In the rows, zero is written as 128.
These are runs of 7 systems, one row a step. Runs of the same system follow the same rule from any start.
J, run 1, 11 rows:
[[ 80 141 104 179 102 100 143 128  69  95 158 109  73 128 133 125 139 161
  107 132]
 [153 167  91  98 115  56 135 162 126 133 151  91 136 136 116 124 162 177
  104 124]
 [131 186 103  71 124 122 113 155 153  99  81 102 140 156 163 162 106 135
  159 125]
 [130 121 112 127 113 159  92  81 172 110 138 110 191 151 127 121  99 138
  188 169]
 [115  74 112 127 144 134 176  93 148 120 132 185 107 133 111 145 130 123
  170 197]
 [183 108 171 153 116 124 146 153 140 104 137 218 135  91 127 120 163 122
  123 134]
 [136 143 153  92  95 170 143 141 150 178 121 163 134 104 148 133 127  87
   64  89]
 [ 87  91 169 124 139 176  99 123 101 116 144 105 129 119 177 115  84 130
   69  93]
 [ 62  98 129 124 181 100 145 115  93 154 154 106 133 132  87  90 112 161
  125  89]
 [124 144 144 142 166  67  98 152 129 140  97 128  64 160 116 118 149 160
  155  86]
 [182 165 126 142 144  95  82 119 158 161 108  70 152 122 122 156 164  97
  143 116]]
C, run 2 (11 x 20):
[[190 115 124 126 131 133 157 137 151 160  83 127 118 154  68  92 111  75
  134 118]
 [198 157 138 106 145 153 141 142 138 108 128 124 163 140 115  93 167 144
  166 197]
 [117 195 106 107 112 141 176 174  84 132  98 131  92 117 115 146 164 126
  139 164]
 [137 194 113 155  69 145 136 135 105  87 161 126 127 126 170 103 148 142
   91 113]
 [102 117  67 125 116 176 118 124  88 124 192 108 104 147 148 155 101  96
  100 135]
 [117  82 123 172 122 114 109 143  86  70 139 104 117 151 104  99  62 141
  130 104]
 [146 105  87 100 139  94  78 167 149 127 157 160 132 172 100 145  99 130
  175  93]
 [185 118 163  98 146 124  95 189 143 111  63 111 131 129 132 153  99 106
  129 111]
 [163 153 144 157 135 127  87 151 125 113 129 143 173  74 130 180 174 112
  176 150]
 [136 128 154 161  82 128 113 144 125 145 105 159  60  98 143 174 173 118
  102 162]
 [ 85 129 143 140  78 126  97  95 143 105 143 116 135 115 179 146 137 193
  111 172]]
E, run 3 (11 x 20):
[[126 122 113  81 147  86  99 154 144 180 156 135 134 139 123 135 116 120
   93  40]
 [143 124 106 152 130  72  93 134 123 133 158  96 145 107 138 159 118  98
   88  51]
 [182 131 117 206  85  86  97 125 125 127 153 125 128 110 103 136 152  98
  116  95]
 [194 126 125 164  61 106  96 140 147 144 107 102 121 121  88 147 149 113
  125 171]
 [168 154 129 123  71 146 142 157 114 122  79  93 162  97  95 148 126 108
  131 183]
 [150 167 117 117  97 201 157 167  89  95 101 110 122 140 124 106 107 101
  136 166]
 [121 141  83  98 136 207 136 142  98 107 163 134 120 163 140 131 118 112
  156 182]
 [ 86 110  62  91 155 147 177 111 124 114 157 159 124 152 125 151  96 113
  165 156]
 [103  98  96  91 132 118 175 109 168  96 147 199 130 144 167 139  88 129
  131 105]
 [113  60 157 126 131 141 116  91 170 114 152 179 156 123 166 123  82 123
  108  86]
 [111  50 182 180 138 101  90 114 125  96 132 154 140  97 129 131 101 147
  130 105]]
C, run 4:
[[155  69 110 141 123 102 142 156 110 126 117 128 150 119  53 135  81  89
  143 116]
 [204 117 143 113  89 120  97 175 163 135 124 162 153 143  77 106 137 143
  153 146]
 [147 169 144  79 114 165  92 185 124 154  86 109 130 127 122 158 151 136
  147 180]
 [118 207 146 179  90 148 105 133  91 113 102 101 125  98 144 140 164 131
  145 130]
 [116 152  93 179 102 147 100  92 123 128 167 130  64 149 173 155 154 113
  116 132]
 [ 96  82 110 148 129 123 126  97 124  68 133  95  89 156 177 138  81 148
  107 146]
 [ 88  91  92 129 132  89 134 116 142  88 135 160 148 137 115 152  64 134
  175  93]
 [165  82 153 105 130 133 118 152 177 125  97 191 135 138 126 126  81  86
  137  76]
 [162 102 189 100 177 171 100 153 141 124 120 165 178  93 133 134 140 119
  156 155]
 [106 148 182 138 143 129 127 166  95 158 102 168 106  76 112 149 186 141
  138 139]
 [111 169 162 134 105 111 100 119 140 152 146 137 109 106 176 123 193 178
   82 117]]
W, run 5, 11 rows:
[[132  79 142  82 177 130 105 123 170 155 100 140 131 131 156 175  97  86
  127  97]
 [147 100 190 127 154  78 125 122 166 139  90 151 167  79 131 139 131 118
  110  79]
 [136 112 183 156 102 126  77 109 160 165 118 133 180 114  93  90 110 127
  136  81]
 [ 83 130 164 156 118 130  82 117 111 100 106  88 186 112 115 116  85 166
  169 118]
 [ 89 175 133 194 108 106 113 129  75  95 141 119 145  94 117 128 154 162
  160 116]
 [109 162 116 179  87 145  91 111 108 120 162 124  94 148 135 116 172 163
  154 174]
 [120 141  69 135  97 149 131 116 122  81 152 119 108 139 165 181 129 127
  143 195]
 [135 122  87 151 108 120 202 111 120 102 129 155  72 123 146 155 142 100
   98 160]
 [150  69 102 103 127 146 179 109 152 158 154 171  96 151 108 114 126 105
  104 172]
 [108  95 107  55 144 136 179 129 153 175 101 131 140 127  99 150  91  99
  120 141]
 [112 141 155  74 170 113 190 126 143 173 103 141 162 101 123 101 136 126
  101  85]]
W, run 6 (11 x 20):
[[164 142 108 130 141  99  99 136 155 126 150 168 157 108 153 183 145  83
  139  68]
 [160 103 190 173 118 122 101  91 179 129  66 129  92 139 140 108 125 121
  127 122]
 [159  80 141 155 115 139 110 128 130  84 148 141 211  94 100 136  92 112
  153 138]
 [ 82 127 160 174  85 119 142 136  87 146  69 107 106  94  75 128 114 131
  130 129]
 [ 99 133 145 121 102 146 128 138 103 115 184 159 168 112 115  92 154 199
  135 171]
 [ 61 183  82 123  85 163 115 127  98 154 138 114  94 140 135 162 117 113
  135 114]
 [106 132 121 124 164 114 166  94 135  83 152 150  93 133 200 128 161 170
  119 155]
 [153 120  67 141 129 130 120 103 150 161 174 156 101 139 130 167 140  59
  131 113]
 [149  78 146 109 150 111 154  83 183 133  69 109 107 143 141 136 120 126
  123 182]
 [163 113 112 115 117 112 174 128 142 137 137 147 204  86  87 132 113  79
  118 104]
 [105 122 174 128 132 144 145 110 125 179  71  92 117 138  84  63 112 134
  112 120]]
E, run 7 (11 x 20):
[[160  97 136 114 179 149 114 112 170 139 173 206 135 139 145 126 160 118
  156 136]
 [109  38 151 107 170  97 153 115 142 151 108 134 107 107 121 159 104 116
   94 133]
 [113 125 175 133 107  99 147 167 102 100 135 180 141  75 148 121 134 165
   80  87]
 [104 114 162 151  90 152  63 134 118 174 144 125 102 148 111  90 110 141
   92  89]
 [ 99 141 114 148 122  82  61 143  99 122 140  67 144 118 118 171 131 167
  154 135]
 [123 194 111 158 100 101 140 127 139 150  80 132 127 134  83 131 137 107
  184  93]
 [186 170 122 109 122 146 103 122 172 125  93 100 100 155 185 151 145 101
  120 145]
 [140 139 133 148 155 174 164  82 115 135 134 104 168  80 140 152 159  72
  128 170]
 [139 110 120 154 136 129 206 115 103  90 122 136  70 145 129  91 144 138
  108 184]
 [124 123 132  61 114 155 142 137 147 157 168 171 153 137 122  94 150 180
  115 177]
 [ 79  93 121  76 156 125 151 122 113 134 119  83 156 144 106 107  60 147
  112 109]]
F, run 8:
[[183 167 132 156 169 105 148 139 105 104 106  90  98 156 122  67 161 133
  133 116]
 [166  94 117  97 140 167 127 122 149 165 129 104 182 140  79 113  88  76
  134 128]
 [136 136 173 127 144 117 144 175  88 127  52  91  93 102 118 138 140 135
  117 157]
 [164  89 155 157 110 169  83 155 122 139 161 182 153 119  78 112 131 112
  152 138]
 [148 145 158 106 137 161  95 155 125 146 112 111  88 109 194 168 161 107
   72 132]
 [156  94 108 154 148  98  88 177  92  70 189 136 147 131 125 138 113 127
  134  94]
 [106 127  95 131  95 162  99 122 125 163 116 106  63 160 147 162  91  79
  102 104]
 [167 110 137 143 155  60  91 145 157  91  96 132  99 166 132 121 121 156
  167 106]
 [138 126 114 104  62 145 139 126 172 140  96 166 154 122 122 155  74  76
  118  90]
 [135 123 180 187 121 105 146 113 124  57  72 123 104 106 164 124 129 148
  126 142]
 [100  65 135 126  96 134 102  94 159 141 158 166 177 100 120 160  94 128
  138 142]]
A, run 9, 11 rows:
[[141  74 180 152 168 142 113  90 149 100  90 102 165 114 146 117  80 105
  129 108]
 [140  78 162 119 155 102 120  97 164 183 118 116 173  80 105 158 153 119
  114 146]
 [ 98  93 153 101  94  93 128 128 156 120 102 147 128  81 169 192 120 158
   93 146]
 [144 119 107 151  62  81  93 133 161 103 158 168 169 103 126 172 120 129
  143 104]
 [130  82 106 193  74 119  95 115 124 119 133 123  75 137 119 165  95  96
  115 125]
 [183 107 123 162 142 103  69 152 138 115 110 114  84 154 115 157 157 131
  168 168]
 [155 159 137 137 116 139 138 177 105 142  71 142  86 100 108 178 157  85
  144 155]
 [140 149 175 163 114 188 121 148 114  81 116 194 124 103 157 124 154 124
  161 152]
 [ 94  99 127 158 145 152 150 130  96 140 165 202 120 109  77 121 140 119
  166 135]
 [ 83 117 149 154 174  97 131 133  95 126 150 163  60 131 143 111 159 169
  123 102]
 [128 173 122  96 112 109 106 176 127 185 158 162  99 145 104 105 178 164
  115  98]]
F, run 10, 11 rows:
[[168 113 158 132 118 149 136 124 181  86  85 197 107 133 163 142 125 108
  159 147]
 [121  81 152 117 138 138 158 124 145  75 123 184 153  87 181 165 101 113
  112 122]
 [ 49  86 146 158 123 126 139 118  96  90 145 164 104 102 158 141 102 152
  105 112]
 [ 58 110 137 131 119 112  82  94 147 151 170 159 101 152 153 118 122 181
  126  94]
 [ 97 183 112  95 111  81 109 114 164 146 138 125 145 143 166 124 134 171
  119  62]
 [118 190  92 148 104 101 159  81 137 100 130  95 184 132 129 108 109 131
  153  87]
 [108 141 110 156 126 113 160  50 152 139  96  77 160 119 102 131 125 120
  165 162]
 [121 119 126 118 124  83 173 109 147 158 103 138 144  96  78 142 165 151
  156 188]
 [145 143 133 123  96 143 189 124 129 151 148 173 133 101 106  99 184 143
  104 179]
 [148 125 133 109 151 174 158 116 110 113 185 116 140 126 162  85 163 154
   81 182]
 [ 98 121  98  71 173 161 131 160  78 127 180  91 138 142 129 122 115 152
  117 157]]
J, run 11, 11 rows:
[[159  63 111 132 147 137 114 101 159  84 184 166 128 149 158 134 123 135
  142 178]
 [148 104 120 111 148 107 202 135 146 115 133 208 154  98 110 135 125  98
  141 109]
 [146 123 178 139  72 145 123 131 167 124  98 188 114 129 154 100 109 116
   94  77]
 [119  73 169 101 137 143 121  98 145 175 122  89 150 106 137 118 104 122
   55 121]
 [ 55 112 177 138 184 132 141 133  74 117  99 119 117 100 128 120 113 148
  134 105]
 [112 162 149 156 133 103  88 127 118 182 145 120 109 140  87  82 177 169
  147  98]
 [152 158 102 115 179 109  97 140 130 162 119  81  77 144 157 174 172 102
  122 127]
 [149 175  98 172 146 132 119 108 106  80 145  80 179 111 149 152 132  90
  162 112]
 [111 158  60 154  78 130 181  74 136 120 142 122 107 163 114 112 119 118
  141 148]
 [189 100 114 122 113  94 160 138 145  65 133 122 111 145 149 110 133 166
   98 184]
 [154 153 137  61 117 138 184 165 141 118  86 143 188 105 112 117 114 130
  135 138]]
H, run 12:
[[115 122 158 108 205  96 149 131 125 128  94 119  97 158 128  80 130 168
  143 103]
 [162 117 163  97 186 160 129 123 167 174 108 171 138 131 133 121 141  73
  140  98]
 [132 123 184 124 137 183 154 180  75 117 108 144 126  80 134 122 131 102
   89 128]
 [142 138 144 130 115 153 117 150 104 169 178 152 149 115  72  84 181 158
  134 168]
 [131 101 129 130 100 156  64 137 127 180 142  93  67 159 120 135 137 128
   92 163]
 [121  95 109  69 119  90  98 161 133 148 123  83 168 124  94 166  87 150
  115 133]
 [176 169 106 146 118 107 108 152 118 119  93  68 144 153  85 116 108 103
  166 103]
 [199  78 128 156 179 115 121 131 136  55 133 115 135 142 142 126 121 120
  150 162]
 [132 117  75 127 164 116 172 150 108 120 134 171  92 120 108 183 144  77
  165 147]
 [165 153 132 116 100  86 149 183 133 107 120 182  81 129 152 131 163 151
   95 114]
 [155 130 112 129  55 162 100 131 165 122 178 198 153 129 144 140 120 104
  125 115]]
H, run 13, 11 rows:
[[ 88 159 169  99 129 109  83 157 132 115 104 134 178 103 142 149 121 180
  164 102]
 [136 175 147 175 155 152  63 104 119 133 141 101 159 114 149 133 155 100
  161  92]
 [116  87 140 162 192 109 125 103  88 109 176  93 130  89 160 146 147 127
   92 129]
 [121 130  93 141 143  76 180  97 124 189 152 120 122 103  83 132 163 103
   99 105]
 [167 106 152 138  77 106 169 104 166 139  92 117 104 130 128  95 119 127
   55 127]
 [127 103 123 107  74 168 170  97 161 123 108 143 173 121  99 121  86 121
  142 183]
 [ 93 169 128 123 108 157 146 136 104 104  75 108  95 155 123 111 123 162
  172 188]
 [137 153 126  69 172 136  91 127 169 130 134 123 136 165 169 133 155 165
  168 161]
 [119 169 106  89 176 170 108 156 104 132 141 110 121 137 181 163 121  81
  117  83]
 [137 138 129 120 173 116 141 162  83 107 186 132 162 119 131  85 130 140
   96  65]
 [144  96 124 175 140 145 125 103 127 163 171 161  99 152  92  79 127  88
  120  84]]
A, run 14, 11 rows:
[[104 173 122 147 101 112 195  81 149 162 127 173 135 116 108  95 159 124
  134  99]
 [ 93 124 134 148  82 122 157  94 125 113 142 124 102 154 125  62 126 196
  106 159]
 [115 148  92 124 128  72 134 154  90 119 141  76 154 144  70 101 122 179
  149 125]
 [117 179 125 133 128 144 107 150  72 127 125  37 128 121 148 129 126 118
   86  98]
 [148 155 113  81 150 201  82 139 125 140 164  92 169 143 149 131 128 118
  138 160]
 [ 98 124  93  80 188 164 172 108 130 122 123 131 144 134 154 166  91  73
  149 120]
 [167 130 129 131 178 120 170  69 175 120 149 145 145 126 182 111 157 107
  109 107]
 [155  87 118  90 100 112 195 108 166 148 137 156 122 132 113  97 122 134
   74 155]
 [147  96 144 118 110  67 145 155 140  67  99 122 141 134 126 101  81 169
  107 106]
 [161 111 154 158  98 104  94 147 113 151 119  82 172 100  83 114 109 108
   95  86]
 [114  86 178 120 125 164  51 136 125 145 105  80 130 122 141 154  99 133
  109 151]]

Name the system that made each run.
run 15, 2 rows:
[[ 54 117 119 117 109 170 112 121 104 169 165 147 102 113 135 168 147 145
  130 181]
 [ 96 156  78 119 158  91 123 137 123  89 163 162 107 149 158 164 144 156
  178 113]]
  A
run 16 (2 x 20):
[[111  98  75 125 105  70 146 128 137  84 108 121 122 131 131 187  70 115
  141 112]
 [100 111 121 166  67 114 155  98 155 107  84 173  73 151 115 127  99 133
  154 135]]
  F
run 17 (2 x 20):
[[127 101 164  89 136 135 111 164 140 111  92 155  81 158 133 116 128 185
  150 182]
 [ 77 199 138  94 131 111 125 155 124 120  94 141 157 109 158 157 134 161
  163  96]]
  C
run 18 (2 x 20):
[[134 113  96 146  75 120 144 118 149 122 120 162  53 179 109 110 125 145
  142 165]
 [121 129 127  63  94 145 115 120 178 137 125 136 197 112 145 160 120 153
  138 174]]
  E
run 19 (2 x 20):
[[ 79  97 131 164 191  96 104 113 103 133 154 147 120 127 105 134 127 137
  177  83]
 [147 142 118 180 139  55 109 111 150 164 131 145  92 131 110 141 172 114
  147  78]]
  J
run 20:
[[122 167 118  95 118 138  57 151 128 151 165 101 118 175 142  98 140 186
  124 117]
 [128 118  82  72 204 114 103 130 140 132 146  96 137 161 138 168 115 116
  166 128]]
  J
run 21 (2 x 20):
[[162  81 167 152 146 207 122 151  97 109 134 153 110 131 121  97 125 103
  127 167]
 [131  83 170  85 178 165  77 179 113 143 133 134 106 123 161 158 124 122
  105 134]]
  F
run 22, 2 rows:
[[172 132  98 126 126  80 129 138 124 163 115  52 146 119  78 143 122  90
  100 106]
 [160 127 167 115 108 167  96 142 135 100  85  74 131 120 185 143 112 127
   89 160]]
  A
run 23, 2 rows:
[[143 132 136 125 110 188 157  99 136 131 188 174 177  99 148 110 148 107
  100 138]
 [ 62 130 122 145  88 169 147 120  76 144 156 128  79 134 122  99 124 146
   90 147]]
  H
run 24:
[[127 132 120  54 179 157 126 124 157 156 116 123 176 120 152 174 115  91
  147 130]
 [ 96 111 145 184 137 181 113  85 129  90 141 174 136 134 146 111 102 114
  183 119]]
  J
run 25:
[[128 131 136 161 116 147 153 139 112 109 169 208 128  94 149 130 140  91
  104  68]
 [121 118 125 120  92 124 134 114 146 155 156 134 112 133 154 104 107 120
   44  56]]
  J
run 26 (2 x 20):
[[114 101  92 143 112  93  83  87 172 155 123 104  73 163 136 168 116 122
  132 132]
 [128  92 138 141 131 105 128  81 171  82  69  94 143 143 148 139  76 137
  156 144]]
  C
run 27 (2 x 20):
[[124 170 123 133  67 179 133 118 134 150 138 147 194  93 118 130 114  82
  126  95]
 [148 101 107 176 110 143 110 109 114  64 119  79  85 167 148 125  85 118
  125 156]]
  E
run 28:
[[ 82 177 136 106 145 180 170  93 120 133 140 132 184 117 141  85 128 141
  146 113]
 [ 76 158 143 127 196 134 150  89  99 148 133  93 168  99 124 110 153 142
  159 125]]
  F
run 29 (2 x 20):
[[146 146 140 130 141 198 147 104 122 154 110 100  79 168 147  75 135  97
   98 145]
 [162  87 154  80 201 110 102 165 132 116 120 106 170 137 109 115 113 147
  150 137]]
  F
run 30, 2 rows:
[[ 82 134 120  71 183 147 146 137 129 101  92 128 129 149 170 145  79 121
  158 105]
 [ 69 134 143 150 156 130 150 127 107 113 100 178 130 123 101 115  96 121
  191  75]]
  F
run 31 (2 x 20):
[[145 131 136 110 188 103 132 114 127 119 171 124 179  90 158 144 190 157
  129 159]
 [ 89 145  67 111 122 133 175 138  72 151 188 120 134 107 105 150 133 109
   99 124]]
  F
run 32, 2 rows:
[[111 171 162 113 107 168 100 129 139 139 152 179 159 130 134  85 163 184
  164 144]
 [ 82 134 143 131 138 192  56 112 116 160 153 110  99 143 168 142 134 129
  120 125]]
  H
run 33 (2 x 20):
[[108 106  89 149  49 147 150 143 113  99 115 154 101 137 107 153  67  96
  128 137]
 [117 130 110 126  50 172 101 139 140  78 144 168 148 129 156 161  90 134
  151 155]]
  E
run 34 (2 x 20):
[[134 118 106 169  86  98 121 122 139 108 138 163  83 102 166 203 144 104
  110 131]
 [105 144 100 136  57  71 149 125 140  99 147 158 153  88 145 170 130 152
  110 121]]
  H
